Each named move below is a turn or a mirror, shown by a few rows before and after it. Which moves, in which order, take the first row of each later pair to the second? The first pair is answered.
zemir (before -> after):
| -34 | -20 |   9 | -11 |  18 | -24 |  21 | -10 | -31 | -> | -40 |  -1 | -19 |  12 |  28 | -15 |  17 |  -7 | -26 |
|  10 |   9 | -27 |  -5 |  -7 |  10 | -37 |   6 |  13 | -> |  18 | -14 |   5 | -28 | -19 |   0 | -36 |   2 |   9 |
|  17 | -24 |  16 |  23 | -17 |  14 |  16 | -22 |  -4 | -> |  11 |  -8 |  -6 |  35 |  -9 |  23 |  11 | -21 |  -2 |
| 11 | -2 | -9 | 19 |  5 |  3 | 11 | -6 |  6 | -> |  14 | -14 |  10 |   8 |  -1 |  -2 |  15 |  -7 |   1 |
gafuv (before -> after):
|  15 |  -1 |   0 |  21 | -12 |  21 |  19 | -22 |  -4 | -> |  28 |  12 |  -8 |  15 | -13 |  26 |  -2 | -10 |  10 |
|  6 |  2 | -8 | -8 |  4 | -3 | -7 | 13 |  7 | -> | -9 | -8 | -5 | -2 |  7 | -7 | 12 |  1 | -5 |
|  -2 |  18 | -20 |  18 |   5 |   9 | -12 |   1 |   7 | -> |  -3 | -12 |  15 |  12 |  -7 |   2 |  13 | -22 |  -8 |
|  -1 |  10 | -18 |  19 |   8 |   6 |   4 |  -5 |   1 | -> |  13 | -10 |  11 |   5 |  -9 |   5 |  10 | -14 |   2 |
zoko (before -> after):
|  -4 |  -7 |  15 |  -3 | -11 |   5 |  15 | -20 |  -4 | -> | -14 |  -3 |   3 |   1 |  -1 |  -1 |  20 | -18 | -10 |
|  -1 |  -1 |  -3 | -14 |   0 |  -7 | -10 |   4 |   5 | -> |   8 |  -5 |   2 | -14 |  -5 |  -4 | -11 |   2 |   7 |
| 26 |  0 |  3 | -7 | -2 | 27 | -6 | -7 |  2 | -> |  20 |  -3 |   4 |   1 |  -2 |  25 |   5 | -14 |  -4 |
Kul (before -> after):
|   6 |  -6 |  10 | -25 |   0 |  -8 | -15 |  19 |   6 | -> | -18 |   1 | -15 | -14 |  20 | -13 |  -2 |  16 |  -5 |
|  16 |  18 | -11 |   3 |  -7 |  33 | -25 |  10 |  18 | -> |  -7 | -23 |  31 | -34 |  -5 |   0 |  -3 |   7 |  -9 |
|   1 |   5 |  -6 |  15 |  11 |  10 |  14 | -17 |  -8 | -> |  22 |  -1 |  11 |   5 |  -4 |  16 |   3 | -16 |   3 |
Then:
Each pair is 2 to 3 moves apart.
|   2 | -16 |  33 |   6 | -24 |  -6 |  15 | -11 |   4 | -> | -11 |  23 | -22 |  35 |   0 |   9 |   0 |  -3 |  11 |  zemir then zoko
| -25 | -26 |   8 |  -9 |   6 | -10 |  32 | -19 | -11 | -> |  14 |  12 | -15 | -18 |  -7 |   8 | -31 |  17 |  27 |  gafuv then zemir
|   5 |  -7 |  -5 | -22 |   3 |  -9 | -18 |  18 |  -9 | -> |  18 | -18 |  15 | -15 | -13 |  -1 |  -2 |   2 |  -8 |  zoko then zoko
|  26 | -14 |  32 | -34 | -22 |  15 |  -4 |  -6 |   8 | -> |  36 |  12 |   0 |  -4 | -22 |  33 | -13 |  -3 |  26 |  zemir then gafuv then gafuv
| -30 |  16 | -22 |  19 |  37 | -19 |  38 |  -6 |  -7 | -> |  20 |  23 | -10 |  44 |   6 |  15 |  30 | -22 |  20 |  Kul then zoko then gafuv
|  12 |   5 |   7 |  31 | -11 |  16 |  47 | -22 | -18 | -> |  17 | -20 |  41 | -25 | -19 | -10 |  27 |  -1 | -21 |  Kul then gafuv then Kul
| -16 | -15 |  16 | -29 |   4 | -20 |  -2 |  14 | -11 | -> | -29 |   6 | -21 |  17 |  18 |  -6 |  14 |   0 | -13 |  Kul then Kul then gafuv
|  11 |  29 | -15 |  16 |  -1 |  15 | -28 |  13 |  23 | -> | -31 |  23 | -27 |  14 |  24 |  -5 |  -6 |  13 |  -2 |  zemir then gafuv
|   6 |  20 | -19 |  36 |   4 |  14 |   5 | -13 |   2 | -> |  -3 | -15 |  22 |   7 |   1 |  -6 |  28 | -22 | -19 |  zemir then zoko
|  -9 |  -2 |  -7 | -30 |  12 | -15 | -13 |  23 | -12 | -> |  16 | -23 |  28 | -18 | -10 |  -4 |   6 |  -4 |  -7 |  zoko then zoko then zoko
|  15 |   7 |  26 | -13 | -23 | -12 | -23 |  28 |   8 | -> |  -4 |  10 |  14 | -18 |  -8 | -22 | -21 |  37 |   2 |  gafuv then zemir then gafuv
| -27 |  26 | -46 |  16 | -12 |   1 |  12 | -21 |   6 | -> |  15 |   1 |   6 |   3 | -48 |   6 |  13 | -37 |  17 |  Kul then zoko
|   5 |  14 | -22 |  31 |   2 |  15 |   9 | -10 |   2 | -> |  -6 | -20 |  17 |   7 |  -5 |  -4 |  27 | -17 | -17 |  zemir then zoko
|  18 |  -6 |  18 | -14 | -24 |   1 | -29 |  13 |  17 | -> | -23 |  20 | -32 |  31 |   9 |   8 |  -6 |   3 |   2 |  gafuv then zemir then Kul
|   7 |  -9 |  -1 | -34 | -32 | -13 | -58 |  32 |  23 | -> |  18 | -40 |  44 |   1 | -53 |   3 |   1 | -20 |  10 |  zoko then zoko
|  30 |  26 | -19 |  43 | -22 |  24 |  -4 | -18 |  17 | -> |  37 |   8 |  10 | -21 | -30 |  -2 | -40 |  14 |  20 |  zemir then Kul then gafuv
|  15 |   3 |   1 |  12 |   1 |   9 | -26 |  18 |  15 | -> |   1 |   8 |  -8 |   7 |  15 |   2 | -27 |  23 |  11 |  Kul then zemir then zoko
| -14 |  24 |  -6 |  44 |  10 |  13 |   8 | -12 |   3 | -> | -32 |  24 | -16 |  26 |  22 |  -1 |   3 |   1 |  -4 |  zemir then Kul then zoko
|  -5 |  -1 |  -3 |  10 |  -4 |   8 |  19 | -29 | -11 | -> |   3 |  11 | -10 | -23 |  -3 |  -1 | -24 |   6 |   3 |  gafuv then Kul then gafuv
| -25 | -34 |  14 |  -1 |  24 | -20 |  26 |  -2 | -15 | -> |  17 | -27 |  24 |  29 |  -4 |  11 |  25 | -22 |  10 |  Kul then gafuv
| -16 | -27 |  21 | -37 |   3 |  -3 |  26 | -27 | -10 | -> |  31 | -11 |  22 | -24 | -22 |  25 |  -3 | -25 |  21 |  gafuv then zoko then zoko
|  20 |  -7 |  20 | -20 | -10 |  -5 | -18 |  14 |  15 | -> |  -9 |  14 | -21 |  -7 |  21 |  -8 | -18 |  22 |   7 |  gafuv then zoko
| -25 |  -2 | -20 |   5 |  27 |  -9 |   7 | -12 | -15 | -> |  13 |  -5 |   4 | -29 |   0 |  -9 | -31 |   7 |   7 |  zemir then gafuv
| -38 | -38 |   6 |  -1 |  -3 | -18 |  38 |  -9 |   5 | -> |   6 | -28 |  12 |  23 | -30 |  12 |  32 | -21 |  33 |  Kul then gafuv
|  26 |  12 | -13 |   9 | -21 |   4 |  -5 |  -9 |  21 | -> |   5 |  15 | -25 | -15 |  -6 | -16 | -18 |  16 |  13 |  Kul then gafuv
|  16 |   4 |   0 | -26 | -11 |  -1 | -36 |  18 |  14 | -> |   3 | -19 |  19 |  11 | -13 |   6 |  26 | -31 |  -9 |  zoko then zoko then zoko
| -38 | -20 |   9 |  21 |  12 | -16 |  40 | -12 | -24 | -> |   5 |  23 | -22 |  -5 |   1 |  -2 | -43 |  40 |  23 |  zoko then zoko then Kul
| -18 | -12 |   8 | -17 |  10 | -23 |  13 |   7 | -14 | -> |  -6 |  22 | -28 |   7 |  14 |  -2 |  -8 |  18 |   8 |  zoko then Kul
|  23 |  21 | -15 |  21 | -11 |  17 | -27 |   9 |  28 | -> | -17 |  17 | -24 | -11 |  16 | -13 | -32 |  30 |   6 |  Kul then gafuv
